In the data rows, the value 50 means zero.
Some points:
array([56, 50, 22, 34, 20, 39, 61, 43])
array([51, 32, 33, 73, 29, 33, 63, 65])
array([47, 25, 74, 49, 70, 52, 44, 75])
array([51, 29, 18, 49, 35, 49, 57, 33])
array([54, 43, 83, 51, 79, 66, 30, 80])
array([35, 61, 51, 74, 85, 74, 50, 35])
array([40, 52, 67, 48, 71, 46, 35, 39])
array([50, 66, 64, 43, 71, 47, 24, 60])
array([57, 52, 49, 40, 50, 48, 62, 65])
array([57, 17, 45, 72, 39, 58, 56, 41])
array([61, 49, 38, 30, 41, 46, 70, 45])
array([37, 77,  9, 55, 44, 40, 61, 53])
array([15, 61, 50, 71, 67, 63,  0, 48])
array([48, 74, 27, 80, 33, 56, 53, 26])
array([45, 87, 34, 60, 41, 41, 41, 30])
array([42, 40, 99, 64, 60, 29, 28, 36])
array([50, 58, 45, 68, 37, 37, 62, 36])
array([56, 57, 42, 33, 52, 77, 75, 67])
array([42, 38, 52,  9, 62, 59, 45, 99])
array([70, 26, 72, 25, 72, 45, 56, 74])
array([40, 75, 43, 60, 57, 60, 34, 52])
array([49, 37, 86, 25, 57, 56, 48, 46])
array([37, 59, 69, 42, 68, 74, 20, 47])
array([28, 24, 38, 34, 50, 51, 86, 32])
array([55, 42, 78, 51, 54, 51, 52, 22])
array([60, 38, 57, 34, 40, 44, 74, 49])
Along one direction, these points spread out more than along any other. Where along it does each point below lie, from 0 to 99? 50 is the average, and the first point above lies past it.
array([60, 30, 60, 34, 29, 38, 79, 33]) 61
array([59, 48, 77, 54, 80, 27, 55, 35]) 40
array([67, 64, 22, 43, 23, 38, 72, 36]) 78
array([53, 61, 28, 76, 39, 48, 46, 71]) 62
array([70, 39, 27, 46, 22, 41, 83, 27]) 79
array([50, 74, 32, 72, 37, 56, 43, 40]) 65
array([50, 51, 45, 54, 52, 55,  5, 49]) 43
array([59, 66, 55, 48, 33, 57, 32, 34]) 54
